W =
[[139 147 144 136 128 114 133 157 114 118 109 154 141 113]
 [127 155 142 154  99 131 124 121 122 107 113 153 138 130]]
Indices start at 1.
What is the entry just right of 124? 121
What is the entry just left of 121? 124
The entry in row 2 and column 1: 127
The entry just left of 136 is 144
The entry just right of 157 is 114
The entry in the bottom-right corner is 130
What is the entry in the top-right corner? 113
The entry just left of the smallest entry: 154

B =
[[139 140 136 130 130 127 124 122 122 121 123 122 118 117]
 [127 130 130 129 129 129 128 130 124 126 127 126 123 126]
 [146 135 129 124 123 121 115 113 111 110 108 106 102 113]]
Indices start at 1.
Which number is the entry in the bottom-right corner?
Answer: 113
Which number is the entry in the top-right corner?
Answer: 117
The entry in row 1 and column 1 -> 139
The top entry of the column that holds the smallest entry is 118
Which number is the entry in row 3 and column 1?
Answer: 146
Which number is the entry at row 2, column 1?
Answer: 127
Which number is the entry at row 2, column 3?
Answer: 130
Which number is the entry just left of 108?
Answer: 110
The entry in row 1 and column 3 -> 136
Which number is the entry just left of 115?
Answer: 121
Which number is the entry in row 2 and column 2?
Answer: 130
Which number is the entry at row 1, column 2?
Answer: 140
The entry directly above the smallest entry is 123

Read these off the array that follows. Counting starts at 1.
1) The entry in row 1 and column 3?
2) The top-left entry?
3) The entry directly above the smallest entry?
4) The entry in the bottom-left corner?
5) The top-right entry?
6) The smallest entry?
7) The entry at row 2, column 1?
[[149 128 113 131 125 120 124]
 [147 127 108 132 124 128 137]
 [149 128 106 133 114 124 136]
 [143 124 117 140 120 133 117]
 [140 123 115 136 125 122 120]
 [143 125 117 131 134 122 126]
 [152 130 118 133 121 128 139]
 [142 125 125 134 123 135 130]
 [139 136 123 130 120 132 141]
 [153 122 114 142 123 125 113]
 [157 127 123 141 115 123 131]
 [153 126 115 124 118 123 136]
 [143 127 122 131 123 135 136]
 [136 124 108 129 118 129 147]]
1) 113
2) 149
3) 108
4) 136
5) 124
6) 106
7) 147

[125 136 137 149 156 148 105 156 129 132 139]
The entry just left of 139: 132
Read off the entry just left of 136.
Answer: 125

Questions about the array below. Indices start at 1.
1) Find the entry just left of the smallest entry.
2) Find the entry at row 2, column 1.
3) Find the entry just right of 134.
4) Find the entry at row 3, column 3.
5) Find the entry in row 3 and column 1.
6) Find the top-left entry.
7) Find the entry in row 1 and column 3.
8) Find the bottom entry of the column that holds the smallest entry.
[[130 133 119 121 127 132]
 [134 135 120 119 129 130]
 [139 138 137 121 140 124]
 [137 150 148 110 150 133]]
1) 148
2) 134
3) 135
4) 137
5) 139
6) 130
7) 119
8) 110

arr =
[[139 154 156 141 130 129 129 128 130]
 [127 129 131 140 155 155 139 129 128]
 [130 129 128 127 130 140 155 155 139]
 [154 156 141 130 129 128 128 130 138]
 [151 137 129 127 128 128 132 144 158]
 [134 128 128 128 129 133 145 158 149]
 [132 146 158 149 134 130 128 128 128]
 [130 137 153 157 143 131 128 128 129]
 [128 128 129 134 150 157 146 132 128]
 [135 151 157 144 132 128 128 128 129]
 [156 140 130 128 128 128 129 139 155]
 [128 130 139 154 156 140 130 128 128]
 [129 133 145 158 150 135 129 128 128]]
Give the entry in the bottom-right corner.
A: 128
The entry in the top-right corner is 130
Give the entry directly below the centre entry.
A: 143
The top-left entry is 139
The second entry, reading row by row: 154
The 3rd entry on the main diagonal is 128
Give the largest entry in the last row.
A: 158
The 5th entry in reading order: 130
The 4th entry, reading row by row -> 141
Give the entry directly above the centre entry.
A: 129
The fourth-last entry, reading row by row is 135
The 3rd entry on the diagonal from the top-right corner -> 155
Give the largest entry in the first column.
A: 156
The second entry on the main diagonal: 129
The bottom-left entry is 129
Give the fifth-last entry, reading row by row.
A: 150
The 3rd entry in reading order is 156

Read these off the matrix that follows.
1) Report the 3rd entry on the main diagonal.
2) Report the last entry, reading row by row.
3) Report the entry directly above the smallest entry.
4) Report the largest entry in the first row.
5) Report the first entry on the main diagonal.
6) Report the 2nd entry on the diagonal from the top-right corner.
7) Report the fifth-last entry, reading row by row.
8) Report the minimum.
[[122 115 142 133 145 145 150 137 136 129 127 131 128 146 151 128]
 [122 115 141 132 143 145 150 136 134 128 127 131 126 145 150 126]
 [122 116 142 133 145 145 150 138 136 129 127 132 129 146 151 128]
 [122 114 142 133 144 146 151 137 135 129 127 131 127 146 151 127]
 [122 116 143 134 145 145 150 138 137 129 126 132 129 146 151 129]]
1) 142
2) 129
3) 116
4) 151
5) 122
6) 150
7) 132
8) 114
